0: [-0.55  0.94  0.02 -0.68  0.34 -0.07  0.25  0.12  0.71  0.17 -0.14 -0.37  0.04  0.30 -0.44 -1.18  0.70 -0.29 -0.60 -0.34 -0.99 -0.23  2.09  0.55  0.01 -0.78]
1: [-1.03  1.39  0.76  1.88  0.26 -1.47 -1.23  0.39  0.19 -2.08  0.00 -0.26  1.22  0.37 -0.06  0.35 -0.45  0.21  0.99  1.70  0.21  0.53 -0.54  0.57 -1.23  0.40]
2: [-0.55 -0.37 -0.99 -1.95 -1.77 -1.32 -0.42 -0.39 -0.71  0.24 -0.60 -2.26 -1.78  1.46  0.10  1.02 -3.36 -0.61 -0.86 -0.16  0.80 -2.27 -0.96  0.08  0.60  0.11]
3: [-0.85  0.46  1.36  1.17 -0.63 -0.56 -0.57  1.16 -0.27 -2.73  0.14 -0.09  1.04 -0.26 -0.38  0.39 -0.91  0.82  1.34  0.42  0.73  0.62  0.48  0.97 -1.01 -0.22]
4: [ 3.19 -1.15  0.06 -2.33 -0.84  2.62  1.98  1.13  0.97  2.82  1.87 -0.67 -1.01 -2.50  1.21  0.83  1.01  0.49  0.66 -0.86 -0.33  1.11 -2.79 -1.83  1.12  1.05]
5: [-0.12 -3.93 -3.34 -1.18  3.73  4.04  1.64  0.39 -1.62  4.64 -0.50  0.37  1.59 -2.56  0.44 -3.85  3.91 -1.23  1.41 -0.55 -2.90 -0.16 -1.74 -3.91  1.85  1.79]
6: [ 0.10  0.52  0.30  0.53 -0.13 -0.82 -0.90 -0.37 -0.28 -0.88 -0.48  0.36  0.16  0.44 -0.37  1.74 -0.80  1.57 -0.54 -0.94  0.47  0.06  0.48  0.00 -0.74 -0.95]
7: [-0.01 -0.53  0.20  0.26  0.21 -0.03  0.22 -0.26 -0.86 -0.12 -0.25  0.73  0.21  0.55 -0.71  0.68  0.14  0.99  0.33 -0.63  0.75  0.16 -1.08 -0.91 -0.48 -0.67]
8: [-0.29  1.24  1.18  1.95  0.01 -0.98 -1.32 -0.42 -0.59 -1.37 -0.40  0.03  0.87  0.09 -0.15  0.54 -0.08  0.67  0.55  0.86  0.85  0.75 -0.03  0.67 -0.64  0.11]
9: [ 0.18 -0.19 -0.42 -0.51 -1.11 -0.70  0.11 -0.14 -0.58 -1.22  0.19 -1.28 -1.11  0.77 -0.02  0.77 -1.62  0.32 -0.04 -0.09  0.29 -0.67  0.34  0.82 -0.27  0.13]
10: [ 0.04  0.10 -0.20  0.75 -1.15 -0.01  0.44  0.31 -0.51 -1.42  1.35  0.15  1.34 -0.41  0.56  1.13  0.54 -0.94  1.23  0.70 -0.25  1.69 -0.95  1.04 -0.38  0.91]
11: [-0.06  0.44 -0.26 -0.05 -1.94 -1.24 -0.11 -0.36 -0.46 -0.85  0.06 -1.67 -0.93  1.19  0.20  0.57 -2.04 -0.26 -0.57  0.38 -0.05 -0.58  0.42  0.82  0.17  0.70]
12: [-0.35  0.69  0.07  2.12 -0.30 -0.17 -0.87  0.16 -0.05 -1.70  0.45  0.27  1.66 -0.03  0.27  0.61 -0.40 -0.11  1.28  0.87  0.09  1.15  0.34  1.01 -1.01 -0.10]
13: [-0.19  1.72  0.64  2.07 -1.42 -0.93 -0.14  0.88  0.25 -1.83  0.10 -0.04  1.15  0.81  0.07  0.03  0.05 -0.35  0.51  0.13  0.30  1.36  0.77  1.98 -1.59  0.72]
14: [-0.49  0.60  0.50 -0.66  0.08  0.03 -0.20 -0.34  0.21  0.62  0.17  0.32 -0.58  0.12 -0.65 -0.84  0.19 -0.50 -1.14 -0.35 -0.60 -0.05  2.17  0.50  0.66 -0.28]
15: [-0.52  1.73  0.66  0.20 -0.42 -0.49  1.17  1.28  1.31 -0.31  1.44  0.69  0.57 -0.41 -0.17 -1.42  0.99 -1.45 -0.01  1.59  0.50  0.22  1.75  1.58 -1.12  0.09]
16: [ 0.27  0.31  0.78  0.26 -0.81 -0.46  0.13  0.39 -0.19 -0.49  0.17  0.10  0.83 -0.25 -0.62  0.88 -0.51  0.79  0.41 -0.68  1.23  0.95  0.66  0.70 -1.60  0.41]
17: [-0.24  0.77  1.16 -0.43  0.77 -0.45 -0.26  0.68  0.85 -1.18 -0.06  1.63 -0.07  0.16 -1.31 -0.39 -0.55  0.01 -0.20  0.11  0.95 -0.12  1.65  0.26 -0.57 -0.16]
18: [ 2.27 -0.99 -1.88 -1.79 -0.54  3.01  2.12  0.27 -0.60  2.86  1.23 -0.78 -0.34 -1.34  1.53  0.53  1.77  0.74  1.20 -0.37 -1.24  1.23 -3.90 -1.25 -0.03  1.26]
19: [-1.95 -0.29  0.36  0.66  0.50 -0.02 -0.99  0.72 -0.41 -1.54 -0.14 -0.24  0.09  0.08 -0.54 -1.57 -0.51 -0.15  0.72  0.33 -0.06 -0.44  0.83 -0.38 -0.13  0.30]
20: [ 0.86 -1.15 -0.76 -0.33 -0.87  1.16  1.01  0.36 -0.95  1.40  0.35 -0.06  0.26  0.12  0.13  1.00  1.54  0.12 -0.06  0.08  0.41  0.32 -2.61 -0.41 -0.34 -0.03]

[ 0.51 -1.60  0.09 -0.04  0.61  0.58  0.67  0.80 -0.67  0.96 -0.38  0.72  0.36 -0.25 -0.51  0.34  0.53  0.96 -0.06 -0.59  0.57 -0.30 -0.69 -1.22  0.36 -0.18] -> 7 20
[-0.08  0.24  0.62  1.02 -0.26 -0.44 -0.51 -0.55  0.40 -0.53 -0.23  0.58  0.23  0.19  0.27  0.54  0.24  0.46 -0.70 -0.89 -0.07  0.74  0.89 -0.10 -0.46 -0.33] -> 6 16
[-0.48  0.19  0.75  0.41 -0.62 -1.05 -1.03  0.29 -0.36 -1.30 -0.75  0.70  0.02  1.16 -0.15  0.60 -0.71  0.85 -0.19  0.39  1.55  0.23  0.77  0.03 -0.51 -1.00] -> 6 8
[-1.85 -0.68  0.75  0.27  1.06  0.30 -0.87  1.19 -0.54  0.01 -0.02  0.82  0.32  0.30 -1.17 -1.82  0.05  0.34  0.84 -0.75  1.02 -0.94  0.19 -0.64 -0.27 -0.09] -> 19 7
[ 0.47  0.19  0.24  0.50 -0.71 -0.41  0.13  0.68 -0.01 -0.79 -0.44  0.19  0.49  0.32  0.18  0.85 -0.66  0.57  0.47 -0.54  1.01 -0.01  0.00  0.08 -1.44 -0.28] -> 16 6
[ 0.59 -0.84 -0.13 -0.35  0.35  0.68  0.77  0.21 -1.14  0.60 -0.82  0.49  0.38 -0.25 -0.42 -0.28  0.33  1.00 -0.15 -0.96  0.60 -0.23 -1.34 -0.95 -0.31 -0.46] -> 7 20
[-1.27 -3.60 -3.64 -0.36  3.44  4.30  2.42  0.87 -2.27  5.10  0.29  0.10  1.30 -2.55  1.58 -5.06  5.14 -1.62  1.98 -1.03 -3.59  0.09 -1.78 -3.39  2.12  1.74] -> 5 18
[-0.30  0.01  0.61  0.98 -0.03 -0.94 -1.66 -0.03 -0.04 -1.43 -0.38  0.14  0.60  0.99 -0.14  0.91 -0.89  1.50 -0.14 -0.41  0.23  0.25  0.47 -0.11 -0.67 -0.72] -> 6 8
[-0.23  0.73  0.73  2.32  0.10 -0.70 -1.77 -0.42 -0.48 -2.49 -1.19  0.01  0.64  0.65 -0.12  1.06 -1.09  0.44  0.20  0.52  0.99  0.79 -0.45  0.08 -0.63 -0.09] -> 8 1
[ 1.52 -0.72 -1.20 -1.49 -0.11  1.68  1.38  0.43 -0.36  1.74  0.16  0.78 -0.40 -0.54  0.42  1.05  1.14  1.18  0.09 -0.69 -0.01  0.43 -1.72 -1.06  0.02  0.03] -> 20 18
[ 1.43 -0.23  1.40 -3.28  0.40  1.53  1.62  1.78  2.42  1.89  2.95  0.05 -1.15 -2.83 -0.53 -1.17  1.24 -1.72  0.12  0.31  1.32 -0.38 -0.87 -0.37  0.48  1.09] -> 4 15
[ 0.67  0.67  1.23  1.01  1.28 -0.95 -1.30  0.18  1.52  0.43 -0.22  2.17 -0.42 -0.21 -0.97 -0.09  0.41 -0.53 -1.36  0.05  1.59 -0.75  2.43  0.40 -0.09 -0.54] -> 17 14
[ 0.25  0.41 -0.71  0.68 -0.61  0.82  0.31  0.21  0.16 -0.62  0.94  0.77  1.30 -0.49  0.52  0.70  0.34 -0.34  1.22  0.90 -0.02  1.49 -1.44  1.12 -0.42  0.74] -> 10 12
[ 1.82 -0.82  0.71 -4.64  0.07  2.00  2.18  1.16  3.00  2.82  3.17  0.17 -1.84 -3.17 -0.22 -0.76  1.73 -1.58 -0.78  0.74  1.07 -0.54 -0.72 -1.36  1.28  1.16] -> 4 18
